0: [  2  -7 109 -20  27 -34 -18  71  -3 -55 -20 -50 -17  -4 -21  38  57 -15
 -67 -21 -46 -18  46  43]
1: [-36  -4  -1  49   0  70  41  29   6  -6  19  38  30  20 -17  51 -30 -21
 -38 -52  26  21   6 -19]
2: [ 11  14 -40  12  23  -4  34 -16 -13   7 -12 -54 -15  15 -33 -30 -36  27
  14  35 -40 -13   8 -15]
3: [ 29 -20  -4  40  34   0  67  23 -22   3 -16  -7 -33 -22 -38 -40 -61 -45
 -49  66 -11  18 -28 -14]
4: [-11 -11   4 -28   9 -19 -36 -18 -17  21  24 -18  40  41  -3  14  25  20
  40 -48  20  19   6   1]
5: [-95 -10  -6 -40 -53  84 -14   2  16  27  41  40  67  40 -21  64  23  -1
  30 -75  58 -33  12 -21]
6: [ 79  87   6  39 -26  54 -56  22  38 -61  19  28  12  44  37 -17  43 -43
 -34  81 -62  20 -74 -22]
7: [-61  -5 -15 -43 -25 -41  17 -15   9   1 -66 -43 -16 -31  21   2   1  25
  16  20 -54 -60  31   5]
8: [-28 -23 -37   0  -9  14  -9   2   5 -44 -34  40 -53  -5  24 -31  -5  19
   5  55  20   7 -22 -14]
9: [ 11 -38  -2   3  71 -16  -7  -5 -35 -21 -12  10 -35   5   0  -6  13 -13
   2  27  26  14  -9 -13]
10: [  10  -60   36  -23  -23  -34  -52   51   28  -81  -23   45 -114  -51
   42  -10   55  -21  -25   62   52   10  -17   11]
11: [-76   4   7  -1 -61  19   7 -26  -5  11  37  19 -27  -4 -32   1  13  33
 -29 -47  73  53  -3 -31]
12: [ 46 -19  57  -6   9 -40 -25  34  10 -45  23  32 -53 -41  26 -27  33 -79
 -18  44 -15  37 -43  36]
13: [-27 -29 -13  41  28 122   5  47  -7 -90  -8  66  44  66  39  17  15 -14
  29  32 -20 -32 -34  26]
14: [-14 -60  -6   6  -5 -44  36   9  -4   5 -45 -37 -27   1  15   3 -16 -27
  31  27  -5  -4  18  11]
15: [-26 -63 -19  30  31 -10  53  24 -35 -33 -29 -17 -34  15 -15   0  -8 -40
  15  17  10  33 -19  -4]
16: [ 29  34  41  -8 -24 -23 -21  43   7  26 -40 -33 -68 -63   6 -32  12 -33
 -45  53  -1 -27 -19 -22]
17: [-46   6 -17  13  -2 -29 -32 -24   8   9   8 -34  -2  15  46  11   0  53
  92 -33  28 -17  24 -20]
18: [ 32  13  44 -26 -28 -82 -13 -20   7  26 -66 -38 -15 -43  38 -28  25 -54
  -4  33 -49   0 -23  19]
19: [ 24  -8 -44 -14 -11  19 -14   5   8 -38 -20  41   0 -10 -13 -31  26 -26
   6  61   6  11 -50   2]
20: [-24  12  44 -12   4  18 -12 -25  -4  55   3   9  -5 -41  13  31  12   2
  -7 -81  35  -3  35 -22]
21: [ 14 -13  55   2  14 -20  26 -34 -16  27  39 -13  52  47 -33  44   8 -13
 -32 -80  -6  40  34  44]
22: [ -25   52   44   -8    4    5  -36  -37   18   93   88   42   61   -2
   54   30    1   -5   87 -118   40    6   29   -6]
23: [-50  -9  14 -30  -9 -21 -44  -9 -19  30  28  48 -29 -34   8 -14  17 -20
   9 -30  78  46 -27 -54]
24: [-76  44 -11  43   0  65  74  13 -29  64  40  11  21 -29 -16  -9 -72   8
   6 -75  22  11   2  -9]
25: [  31  -87   16   21  -10   -7    9   49   35 -101  -17   53 -126   -6
   11   -3    7  -55  -43   82   41   43  -12    9]
26: [ 59 -13   4  10  11  32  31  22   8 -63 -10 -10   5  32 -48  11   2 -10
 -78  41 -45  -7   4  32]
27: [-21  48 -80  40  46  80  -1 -16 -29  14  10 -31   9  -7 -19 -31 -26  39
  21 -10  18  -3 -42 -53]
28: [  17   -8   22  -12  -10   47   58   57   11  -65  -32   33  -10   15
  -23   -7  -33  -31 -102   75  -69  -24    1   25]
29: [-59 -30 -85  11  24  58  22 -41   2   7  -9  38  58  29  24  29 -46  40
  68 -42  19 -29  36 -28]
30: [-15  -7 -18 -18 -21 -27   9 -15   8  39 -44 -52 -16  -5  16  -4  -4  43
  37   5   9 -37  20   5]
31: [ 29  51 -14   6 -32 -13  24 -18  20 -24 -41 -14  -2  10 -11  -4  -4  54
 -55  20 -94  16  45  20]
32: [ 13 -54 -32   2 -46 -39   3 -11  30 -83 -27  37 -71   9  11 -17  -5  54
 -15  69  -5  40   2  41]
33: [-67  16   1 -23 -69  -5 -16 -72  30  43  15  11  31  17  31  33  -7  29
  51 -64  19  -4  28 -25]
34: [ 22  46 -28  18 -21  -7   8 -13  37   8 -20 -40 -19 -41 -30   2 -13  29
 -59 -13 -28  34  39 -27]
35: [  36  -15   30  -23  -89   18   17   55   54  -53  -45   13  -43  -10
  -31   15   24  -61 -101   74  -37    4    4   40]
36: [-47  13 -26  -4 -36  30   3   6   3  24   4  24  17 -23 -11   6 -18  33
 -23 -28  38  -3 -19 -17]
37: [ 26 -21  58 -47 -58 -34 -50  48  57 -81 -31  14 -50 -32  -6  13  66 -35
 -84  54 -37  13   2  54]
38: [-62 -43 -15  27  -6  19  69 -39   3  -3 -33 -17  36   0   4  51 -30  31
  67 -66  24  -2  57   6]
39: [ 30 -42 -41  17   4  46 -42  24 -19 -43  -6  57  -4  73  61 -13  21  11
  45  64  57   7 -76 -15]
40: [-22  -6   9 -11  32 -51 -20 -11  10 -13 -12 -16   9 -40  33   9  27 -12
  60 -24 -27  -3   1   9]
41: [ 90   7  46 -15  18 -20 -28  43 -33   0   5 -23  35  25 -40   9  27   4
 -67   1 -18 -16   9  46]
42: [-14 -25 -32 -26 -26   4  47  18  -4 -16 -62  -8 -74 -45 -48 -43 -31 -30
 -79  90   5  -8 -10 -13]
43: [ 22  46  25  30 -16  21  33 -50 -60  90   8  -4  39  -8   5 -31 -23   7
 -22 -34  30  32 -44  -8]
44: [ -11   18   55   10   28   22  -28   18  -24   27   59  -28   78   49
   11   45   15   27   36 -103   19  -20   16   41]
45: [  5   0 -34   1  28  33   0   8 -14 -46  -1  33  12  -7  -3 -30   6  12
   6  21 -18   6 -33  19]
46: [ 18 -65  23 -46  -3 -58 -24  34  11 -59 -15 -26 -60 -12 -55  19  72 -15
 -45   7  17  10  25  58]
47: [ 81  20  63   3   5 -33 -55  29  19 -58  40  30  16  25  12   5  37  -1
  -2   4 -49  30  -7  68]
48: [ -5   5 -54  42  56  19  24 -41 -30  40  60   8  -1  -9 -37 -21 -57  13
  38 -44  56  41   1 -36]
49: [  67  -28   48   23   63  -66   -5   13  -24    3   -4   16 -127  -93
  -20  -57  -11  -16  -82   38   54   44   -6  -30]
50: [ 20 -53  -1  21  -4   0  16  61  39 -31 -52  32 -94 -85  73 -11 -11 -48
  17  53  36   8  -2  18]
51: [-48 -41 -41  23 -19 -26  33 -55  14  26   6  -9   3  15  -2  13 -18   6
  83 -27  34  14  20 -25]
52: [ 17 -17  -2  45  20  -6  57  22   6 -19 -23 -23  25  -5  -7  18 -27 -34
   7  14 -33   0   2  12]
53: [-39 -28 -26 -36 -14   4  31  -9  51 -47 -75   7   8  -3  30  41 -16 -10
   8  20 -81 -59  66  25]
54: [-11 -15  -9  -1  27  -9  24  -8 -13  14  -1  -3   6  -3  -4  15 -12   6
   1 -31   3   0  28   2]
55: [ 80  24  18  37  -7 -20 -49   4  38 -49  36  63 -74 -50  40 -33  23   6
  13  35  10  29 -23  22]
56: [-42  -6 -30  10 -33   3 -14  10  24  16   0  -7 -11  26  15  21 -26  21
  10  -3  -2 -20  27 -38]
57: [-104  -19    6   -2  -33   30   40  -42  -24   42   19    9   47   57
   34   20  -26   -7   74  -64   27   -9  -10   -8]
58: [ -3  27 -22  13   2   1  13  15 -31  71  54 -51  35  25 -32 -20 -29  -1
  32 -23  22 -14 -23 -17]
59: [ 29 -15 -46  -7  -5  21 -15   7  14 -47   7  43  11  -8 -20 -30  22 -30
   7  63   3   8 -52   3]
60: [ 27   1  24  14 -25 -43 -38  -5 -14  13   6  32 -32   0  41 -12  -6  18
 -13   7  44  57  -3 -30]
61: [  3  31 -45   9   7   5  -6 -31  -4  16 -18 -66   7  -3 -33   8  -1  44
  -3 -12 -10 -22  19 -32]
62: [-52  -6 -57  36  14  65  65  23 -21   8 -46  -7 -21 -34 -17 -15 -35 -10
  -8   6  46   1  -4 -26]
63: [ 23  27   2  -8  21  -6 -24  23  12  -7  22  11 -22 -10  28 -28 -11 -29
  17  56 -25 -42 -28  -9]
64: [-15 -21  19 -63  64 -38 -18 -38 -25 -19 -10 -25  44   0  -3  15  43   5
  58 -33 -46 -22  21  32]
65: [ 66 -12   9 -31 -23 -26 -28  -7  23 -29 -15  18 -45  17  -3 -27   9  -8
 -40  73 -12 -25  -8   2]
66: [-47 -34 -17 -12 -13 -34  -4   3  -5  21  17  15 -11 -28  -5  -5 -24  34
  11 -30  52 -24  18  -9]
67: [ 73  -4  -6  50  -2  16  48  27 -12 -26 -20  -3 -37   1 -10 -39 -31 -27
 -52  71  -7  16 -39  16]
68: [ 94 -17  12  -9   5  -6 -80  30  -6 -41  49  48 -72 -12   8 -42  46  -3
 -28  58  70  19 -65  26]
69: [ 44  68  16   0 -11   3 -27  -1   3   9 -19  34  -5 -10  46 -34 -18 -38
 -28  76 -53  -9 -40 -43]
70: [-98  31   3 -14 -52  44   7 -25  -1  16   3 -19  20  36  -5  14 -14  69
 -18 -41   6 -15  29 -21]
71: [-43 -32 -21 -23 -18 -37   4   7   3  23   3   3  -6 -34  -7  11 -30  39
  10 -26  41 -16  21  -4]
72: [ 34  30   5  19  27 -62  -6 -48 -19  65  32  -1  -2 -89 -21 -24 -27  15
  -6 -50  34  21  -8 -27]
73: [ 54 -15  -1  30  65  50   4  23 -32 -71   8   9  15  39 -11 -12   5  20
  -4  12  -3  -2 -31  51]
74: [-35  35  18 -33   3  27 -19   5 -10  21 -24 -24   4   1  25 -13  29 -27
  16  23 -18 -44 -12 -48]
75: [-67  27  16  25 -17  40  23  -7  22  35  25  37   1 -20  18  29 -21  -8
   7 -62  29  24  22 -34]
76: [ 12  47  36 -21 -16 -43 -30 -21 -15  46 -54 -57 -20 -67  39 -37  37  -6
  -2  24 -15 -17 -39 -32]
77: [-90 -22  63 -30 -46   5  15  -2  -3  13 -10  -3  38  -2  21  57  34  10
  10 -85  16   3  33  37]
78: [  8  39 -59   2 -22 -14 -57 -46 -21  46   3 -23 -32 -32  21 -26  21  62
  56 -11  61  14 -26 -49]
79: [-30 -19 -11 -34   9  10  44 -24 -20  -3 -25  -3  62  39 -52  20  -4  29
 -25 -40 -34  -1  41  21]
80: [ -5   9 -15   8 -14  63  34 -40 -20  55  15  21  42  -2 -28   5  -2   3
 -30 -77  62  44 -12   8]
81: [ 55  11  34 -17   8   3 -62  48   5 -34  21  13 -20  11   7 -23  56   6
 -41  22  -4  15 -29  17]
82: [-35 -35  14 -18  50  15  15 -25 -44  11  61  14  -7  37 -23  32   4  54
   3 -99  62  21  40  14]
83: [-58 -22  -5  -7 -14  -7 -59  62  19 -36   2  29 -18   1  43  -1  17  -3
  40  13  16   0 -22 -17]
84: [ 16  51  34 -18 -19 -42 -21 -22 -14  44 -80 -57 -33 -66  36 -36  31  -7
 -20  21  -4 -16 -38 -31]
85: [ 47  78 -81  11   1  40 -73  -6  32  18  28  16  56  12  31 -17  -8  78
  54 -14 -13 -25 -12 -14]
86: [-42 -42 -49  15  71  40  11  -4 -16  -6 -18  23   5 -19   8   5  -2  -3
  66 -31  38 -11   7   1]
87: [ 33  -3 -32  68 -22   9  15   8  42 -27 -45  13 -56 -20  39   4 -32  38
 -23  16  20  37  29 -13]
88: [-65  25   3 -30 -61  32   6 -55  33  49 -18   8  45 -18   0  46 -10  29
 -10 -62   2 -42  54 -23]
89: [  21  -19   63  -20  -15    6  -33   61   40 -104  -18   45  -52  -11
   15   19   49  -36  -62   47  -45   16   -6   48]
90: [-82 -40  -3  58  33   9  54 -23 -30 -24  42   6  44  49  17  18 -31  45
  71 -56  17  16   9   9]
91: [-36 -22 -68  14 -47   9  67 -15  -1  24 -12 -22  31 -11 -54  10 -43  34
 -10 -14  23  -1   7  -8]
92: [ 75 -17  47  11 -16 -19 -19   3 -11 -56  -6  16 -24  37  11 -39  20 -58
 -56  91 -22  41 -70  34]
93: [  6  29 -60  11  13  10  -1 -36  -4   7 -33 -59   8  -7 -32   6  -3  44
   3 -16  -5 -31  30 -25]
94: [  3  43 -23   0   8  35  16  -2  -7 -24 -32  15  -5   1 -16 -33 -24  27
 -40  47 -50 -12  -1 -22]
95: [-53 -41  -5 -57 -65 -83   2 -52   3  48 -12 -34  18 -12 -13  27  -1  50
  22 -45  16 -23  63  28]
96: [-29 -55  25 -38 -22 -51 -67 -10  35 -38 -21  -8  35  62  66  59  67  32
  80 -25 -12  -9  27  29]
97: [-48 -17 -68  55  14  26  78 -15 -28  15 -27   0 -12 -30  -2 -35 -76 -13
  22  45  24 -11 -34 -76]
98: [ 29 -13  21  33  34   5  19  61   0 -13   9   0 -11 -14 -12  15 -11 -12
 -12   0  -1 -10  13  22]
99: [ 71 -16  -1  44   0  20  30  27 -10 -26 -16  -6 -38   0 -10 -34 -24 -30
 -53  73  -6  10 -37  18]
100: [ 80  27  50 -21  14 -14 -20  14 -15 -31  22  29 -41 -13 -31 -45  14  -6
 -91  58 -21   6 -29  26]
101: [ -8  27 -43  17  20  19  27 -15 -30 -18  -9  26  -2  16   5 -45 -52  19
  -8  56 -15   0 -33 -38]
102: [ 88  33  57  45  23 -86 -56  18   5   8  27   7 -81 -64  46 -40  19 -12
  -2  27  26  65 -29 -13]
103: [ 49  16 -17  -9 -16 -28 -39   3  19 -19 -13  -4 -89 -46   1 -46  20   0
 -36  60   5  21 -22  -5]
104: [-34 -12  27  37  74 -42  44   9 -50  -4  34 -46  22  -6   1 -21 -14  -3
  45 -36 -12  12 -23  14]
105: [ 49 -16  39  33  39   5  29  13 -39  -1 -24   1 -24   9  17 -20  15 -50
 -35  29   0  28 -41   8]
106: [-17 -15 -18 -18 -11 -21  -8 -18  -1  37 -50 -55 -11  -6  17   2  -3  21
  36  -4  12 -43  16  11]
107: [-106  -29   10   -6  -24   37   33  -36  -22   45   25   10   75   34
   28   30  -24   -9   77  -61   22  -15   -8   -7]
108: [-61   1  -5   4  33   3  29   2 -36  16  12 -12  32 -46 -24  -7 -17  17
  19 -54  22 -11  -4   4]
109: [-24   0   0 -31   8 -24   2 -88  -6  49   1 -42  71  22 -16  47  34  32
  58 -96  -8 -10  55  14]
110: [-44  12 -19 -14 -32  -4  55 -55   0  41 -16 -17  56   8 -46  17 -23 -28
 -17 -31 -26   2   3 -29]
111: [ 38 -33  19   7 -14 -45  11  18   6 -11 -61 -15 -90 -68  -6 -22  37 -80
 -41  53  42  45 -29  -2]
112: [-29 -16  24  12 -61   3  91 -78 -27  64 -93 -29  28 -31  -6  14 -16  -4
 -41 -33   8 -12  13  -8]
113: [ 23 -12  24 -34  14 -49 -81 -13   3  -3   2  -9  15  30  44  15  55  12
  65 -17  -1  -3   6  21]
114: [-70   4 -67 -22  -1  52 -21  15  45 -24 -30 -23 -30  -4  -2  24  22   0
  38  15  -2 -40  23 -43]
115: [ 21 -10  31  -3  22 -19 -28  41  16 -48   1  -4 -27   9   5  11  47 -45
  -8  19 -22  18 -14  10]
116: [ 75  58  36  -1  -7 -76 -71   5  21  16  14 -46  18 -10  10  -2  37  48
   5   4 -33 -21  11  -3]
117: [ 63  34  63  -7  29 -12 -65  48  -4 -33  22  77 -74 -87  31 -52  10 -20
 -65  58  31  -9 -43 -11]
118: [-41 -45   8  11  19   7 -28  64  22 -50  37  -8 -26  20 -18  51  36  49
   9 -77  36  16  49  38]
119: [-58  -1   9 -25 -33   5  36 -29 -36  67  22 -18  47   4 -36   5   2  11
  32 -70  33   8   9  17]
120: [ -7  -3 -51  12 -12  -7  56 -10  14   4 -45 -44 -15  -8 -29   2 -36 -10
 -19  30 -36 -18  23 -20]
121: [ 82  18  20  35   5 -30 -51  -1  39 -47  34  47 -65 -53  38 -38  21   5
  12  41  17  46 -22  12]
122: [ -8   2 -56  50  54  16  37 -31 -30  41  64  -2   3  -8 -35 -15 -44  11
  43 -43  59  41  -1 -40]
123: [ 39 -32  21  -4 -35 -48  -4  50  47 -48  15  26 -13 -22  17  -3   3 -33
   0  47 -24 -10 -10  56]
124: [-14 -37  31  22  50 -16 -23  50 -42 -15  51 -39  46  88  20  20  13   2
  69 -20   1 -22 -12  22]
125: [-60  19 -44  -2 -26 -49  53 -67 -14  75  24  -5 -11 -61 -39 -39 -78  15
  18 -14  33   7  11 -52]
126: [-14   9 -38 -25  12  24  -3 -34   6  18 -47   5  25  39  19   2  -1  18
   8  14 -39 -22  21  -4]
127: [ 19 -12 -24   6  -5 -21  24 -19   0 -36 -30 -35 -15  32 -32   8  15  -6
  -9  23 -56  14  19  21]
128: [ -6  29   9 -22 -15 -18 -39  55  23  26  33 -17  23  25  -1  25   9   6
  -1 -25 -24 -21  19  -3]
129: [  2 -19  -1  42  14  -6  61  10  10 -24 -23 -23  26   6 -19  17 -27 -32
   4  13 -35  -5  14  13]
130: [ 68  26 -38   9  13  26 -22 -20  17 -16  -1   2  19  73  -2  13   9   9
   4  17 -38  28   8   7]
131: [-41  -5 -35  31  29  23  10 -19 -10  14  21  23  33  32  21   2 -55  61
  42 -40  20   7  14 -27]
132: [-35  10 -15  15 -29 -46 -26 -35  14  55  15  -6 -31 -30  67   3 -16  40
  99 -27  58   3  13 -41]

[ 108   -8   67    4   31  -49   -4   23   -4  -54    7   19  -93  -34
  -28  -40   10  -25 -127   34  -26   50  -10   50] 100
[  34   15   18  -51    2  -51 -108    3   14  -13   17  -18   55   33
   24   19   43   -5   43    1  -45  -25   -1   22] 113
[ 20  21   4 -12  24  -9 -44  41  13  -6  27   7 -12 -16  30 -33 -11 -26
  23  56 -14 -31 -29 -19] 63
[  5  10 -47  15  24   9  28 -13 -11   6  -8 -54 -11  14 -38 -19 -36  13
   7  37 -31 -20  10  -8] 2
[ -4 -15  -2 -16  23 -20 -23 -25 -20  20  30 -24  35  31 -12  15  26  12
  30 -46   8   0  -5  -3] 4
[ -6  -5  -7 -14  24  35  19  33 -29 -37 -25 -17  39  13 -55  31  11  10
 -47 -30 -57 -21  44  41] 79
[ 17  -7  18  33  36  18  11  66   9 -28   7  -4   6 -18 -24  14 -12  -6
 -22  -4 -11 -12  13  25] 98
[-69 -45  -9  33   1  15  72 -50   4   8 -34 -15  18  12   0  45 -12  24
  60 -64  14  -4  56  16] 38
[-55 -13 -53  39  19  57  67  18 -18  10 -38  -6 -22 -22 -18 -19 -36 -10
   1  12  37 -15  -4 -29] 62
[ -6  57  34  -2  10  32 -33  55   6  49  50   1  27 -10   0  14   6 -36
 -10 -29  16 -14 -19 -44] 128
[-95 -10   1 -38 -42  79  -5  -3  12  29  35  30  59  44 -11  65  27  -4
  27 -73  53 -41  21 -20] 5
[ -5  31 -54  -1 -13  18   2 -15 -31  80 -10 -29  36 -12   2 -34 -12 -19
  48  17  26 -29 -42 -46] 58
[-14  14 -42  14  30   2  38 -14  -8  17 -14 -47 -15  12 -35 -14 -48  15
   9  39 -27 -20   5 -14] 2
[ -7   0 -38   5  36  41   6  -5 -18 -44  -2  33  20  -1  -7 -38   3  13
  17  28 -15   4 -30  16] 45
[-76  41 -14  42  -3  58  71   6 -25  63  39  17  25 -23 -17 -13 -63  15
  -4 -54  20   8   9 -19] 24
[ 40 -34  74 -41 -18  10 -20  28  15 -48 -37  43 -30  10  49   5  38 -58
 -61  54 -44 -15 -15  41] 89
[  0 -17 -12  32   2  24  36 -22 -11   3 -31  -1  -1 -22  18   2  -4  46
 -19 -46  34  30  12  15] 54
[ 43 -50  17   6 -26 -49  14  10   5  -2 -59 -10 -93 -72  -7 -28  38 -85
 -40  44  44  53 -40  -4] 111
[ -7  -1 -54  17 -11  -2  51  -9  31  -2 -44 -40 -13 -11 -27   6 -28 -16
 -20  28 -36 -12  24 -20] 120
[ 80  22  74  -6   6 -40 -49  32  15 -64  52  27  26  27  18  16  45  -9
  -1   1 -56  27   4  76] 47
[-67   7  16   7 -62   9   0 -25   5  13  42  23 -35 -15 -33   3   5  30
  -6 -51  72  57  -8 -23] 11
[  1 -11 104 -27  28 -40 -27  75   0 -60 -12 -54 -11  -8 -22  54  58 -18
 -64 -19 -46 -11  42  41] 0
[-31  -9  -2  45  12  67  38  31  11  -6  31  32  32  19 -21  34 -31 -17
 -37 -41  19  36  11 -11] 1
[ 65  -4  13 -32 -28 -28 -38  -1  23 -20 -17  17 -52 -14  -1 -20   7  -8
 -42  80 -12 -23  -3   5] 65
[-41 -40 -45  -4  69  40  11  -3 -14 -14 -13  28   6 -15  12  -3   6  -6
  58 -28  42 -12  10  -6] 86
[ 36 -19  29 -14   3 -27 -45  25  35 -61  -8 -12 -30  19   5  38  64 -16
  -4  12  -9  18  25  -2] 115
[ -8  -4 -34   3  34  31   9   8 -21 -47   6  25   9  -4  -4 -30   6  19
   8  22  -9   5 -29  17] 45
[-85 -20  62 -31 -45   5  14  -3  -7  22 -10 -11  40  -5  24  44  43   6
  16 -85  14   2  33  36] 77
[  9  36 -55   7 -25 -19 -58 -45 -10  49  10 -23 -38 -31  21 -44  14  50
  56   6  74  15 -33 -24] 78
[-51  -6   5  16  37  -1  39  11 -42  31  21 -18  19 -32 -24  -8 -15  21
  14 -48  20 -11   2   0] 108
[ -2  12 -11  12  -8  72  44 -44 -29  60  16  25  40 -11 -30   4   5   1
 -39 -70  56  42 -15  11] 80
[ 21  25  -1  -8  20  -2 -36  30  13  -4  21  14 -13  -4  31 -21 -15 -23
  24  59 -25 -24 -36 -10] 63
[-15  16 -17  -4 -22  64  28 -38 -29  57  11  39  83   7 -16   0  -5  39
 -31 -83  35  11  -4  19] 80
[ -22   43   34   -5    7   -9  -42  -39   12   90   77   37   61  -15
   51   34   -7   10   84 -114   32    7   18  -13] 22
[ 28 -21  32 -16   3 -23 -49  19  36 -64 -16  -9 -31  20   4  45  63 -16
  -8  10 -19  18  32   4] 115
[-60 -12   0  15  31 -12  34   7 -36  20  23 -21  22 -49 -17 -11 -18  11
  21 -55  23  -2  -5   5] 108
[-35  29  -1 -28   7  26 -24   3 -20  23 -38 -26   6  -6  19 -10  21 -29
  15  15 -18 -41 -24 -43] 74
[-29  -1  -1  44   2  70  42  24  17  -4  24  47  24  18 -15  40 -29 -19
 -36 -48  31  23   7 -13] 1
[ 91  10  52 -24  19 -14 -28  49 -20   6   8 -24  47  29 -35  11  28  15
 -63   0  -7 -19  -1  44] 41
[ 63  26 -33  18  19  22 -19 -18   4 -19   3  11  21  66  -3   4  22   8
   3  21 -16  36   8   7] 130
[ 84   2  48 -12  20 -18 -28  47 -19   0   3 -24  31  19 -39   8  22   7
 -72   5  -6 -16  -1  45] 41
[-20 -24  16 -45  67 -38  -7 -40 -24 -18 -10 -35  47 -11   1  15  35   4
  56 -45 -53 -23  26  35] 64
[-44 -34 -50  18 -18 -18  21 -71   5  21  11  -8  18   8   6  21 -19   7
  78 -23  31  14  10 -20] 51
[ 58  19  51  -1 -59 -30  34  -1   6  -7 -42 -42  21  20  29  -4  19 -70
  -2  65 -67  12 -27  44] 18
[ 23  33 -32  63  24  15 -12  28 -15  -5  44 -13   6  29  13 -36 -45  24
  26  42  -9   7 -46 -37] 101
[ 16 -16  53  -3  11 -21  25 -29 -14  29  36  -7  51  49 -28  48   7  -7
 -29 -91 -15  53  35  36] 21
[ 56 -10  -8 -23  19 -24 -18 -25  25 -25 -26  -9 -30 -10 -35   9  28  15
 -24   7 -11  17  30  15] 127
[ 15  14 -42   9  32   0  34  -6  -7   3   2 -45 -13  15 -31 -20 -35  12
   1  35 -35 -16   9  -3] 2
[-15  39  26  23  19  53  -8 -41  -4  44  -1 -25  51 -25  27  30   0  26
  13 -75  20 -46   1 -20] 20
[-55 -53  14 -42 -30   3  43  -1 -13   4 -31 -27 107  89  -8  48  24 -12
  28 -32 -21 -17  15  52] 79
[ 14 -19 -33  -3   0 -13  35 -21  16 -35 -30 -45 -16  28 -24  10   7  -5
 -10  28 -55  16  20  26] 127
[  43  -22   24  -19  -82   10   17   64   63  -49  -38   21  -54  -21
  -24    6   29  -61 -105   88  -29   -6   18   41] 35
[ 97 -14  11  -9  -2  -6 -84  29   5 -43  44  42 -79 -20   8 -50  52   1
 -25  69  66  17 -67  33] 68
[ 17  29  -2 -11  27   6 -40  35   6  -8  20   9 -23 -11  34 -24 -17 -36
  22  54 -21 -40 -42 -13] 63
[-36   9   3 -13 -37 -13  56 -50   2  50  -8 -17  58   4 -46  15 -22  -7
 -15 -33 -29  -7  12 -26] 110
[-76  45  -5  49  -2  54  64  11 -22  64  38  13  21 -25 -16 -15 -65  13
  -1 -68  21   6   3 -11] 24
[-36 -41 -29  17 -22 -32  36 -63   8  30   1 -10  12  10  13  16 -31  11
  85 -26  39  23  18 -23] 51
[-23 -21 -11  -4  15 -12  15  -4 -10  17  -3  -5   8  -5  -6  15 -15   3
   5 -36   9   4  25  -4] 54
[-59  11  -3 -22 -71   2 -13 -67  35  55  15  11  25  20  21  37 -17  26
  48 -54  20   5  32 -21] 33
[-38 -29 -31 -38 -22   5  27  -2  61 -43 -72   6  11  -8  23  37 -18   1
   6  30 -77 -59  72  21] 53
[-11 -55  -2   3 -18 -46  47   1   2   0 -46 -24 -26   2  10  -3 -20 -25
  19  26  -5  -1  18   4] 14
[-62   1   8 -10 -53  10 -12 -25   3   1  35  28 -27 -11 -45   0  10  29
 -42 -45  67  52  -4 -15] 11
[-29 -10 -52  10  37 -15  21 -21  13 -39   3 -42 -35  -7 -11 -12 -13  25
  58  17 -40 -11  21   8] 2
[ 43  12  31 -57  11 -44 -73   8  18  -9  14 -21  52  40  28  22  43  -5
  34  -8 -48 -28   2  10] 113
[ 28  23  80 -29   1   7 -46 -17   4  49  20  -2  85  58  43  75  38 -13
  10 -89  -1 -19  26   1] 44
[ 79  50  64 -28  20 -18 -21   5 -13  -7   8   4 -19 -35 -12 -30  -9   2
 -84  33 -65 -23   0  34] 100
[  7  -9 103 -29  30 -29 -15  71  -5 -52 -14 -50 -22  12 -13  53  61 -13
 -64 -21 -49 -17  42  49] 0
[-20 -42 -24  -1  44   5 -16  -4 -25   6  54  39 -16   8 -17   3  -5  36
  12 -70  77  19   8   9] 82
[ 40  -1 -65  79  40  14 -12  -5  14 -38  50  -7  27  61 -13  13   4  22
  46  -5  17  63 -23 -18] 130
[  10  -68   28  -27  -16  -20  -66   48   32  -81  -16   47 -112  -45
   37   -8   54  -31  -22   62   59    7  -16   26] 10
[-12  36  12 -26 -13 -11 -37  52  11  29  38 -24  23  20  -6  17   8  13
   0 -32 -17 -19  14 -16] 128
[ 14  49  14  21 -11  14  30 -46 -56  90  11   8  44   0   4 -35 -20   0
 -17 -39  31  32 -44 -19] 43
[ 59 -21   2   2   6  37  27  27   1 -73 -10  -3   7  29 -45   9   5 -10
 -76  43 -40  -5   0  47] 26
[-76  46 -12  39  -7  58  80   9 -24  65  37   7  25 -27 -15 -15 -67  10
  -7 -62  21  -2   4 -14] 24
[ 13  43  29  27  -4  24  34 -56 -59  83  16   3  41  14   3 -29 -16   1
 -35 -39  29  28 -52 -10] 43
[  39  -17   25  -21  -82    9   20   61   55  -45  -46   11  -53  -13
  -29    6   18  -59 -100   80  -33  -12    9   41] 35
[-41   0 -28  30  27  20  12 -28 -22  23  30  33  26  34  31   3 -60  62
  30 -46  26   3  18 -18] 131
[ 54 -19  56 -10   8 -42 -30  48  17 -43  31  27 -60 -49  14 -24  49 -76
 -10  48 -15  39 -44  36] 12
[ 13 -56 -29   0 -54 -37  -1 -22  25 -97 -35  32 -76   0   3 -22   4  43
 -17  69  -7  34  21  34] 32
[ 14 -16  53  -2  25 -17  34 -37 -21  30  41 -11  49  42 -41  42   2   0
 -28 -85  -3  48  36  38] 21
[ -5 -31  -3  30  52   3  -3  40  -3 -29  58 -29  22  75 -17  41  17   2
  52 -41  -6  12  26  29] 124
[ 86   6  50 -21  19 -11 -27  45 -31  -3  11 -26  34  28 -44   3  26  11
 -64   1  -4 -12   1  46] 41
[-41  34 -20  20 -58   4  -9 -25  34  49  72  11  58  10  11  22 -47  33
  53 -58  16  -9   2 -12] 33
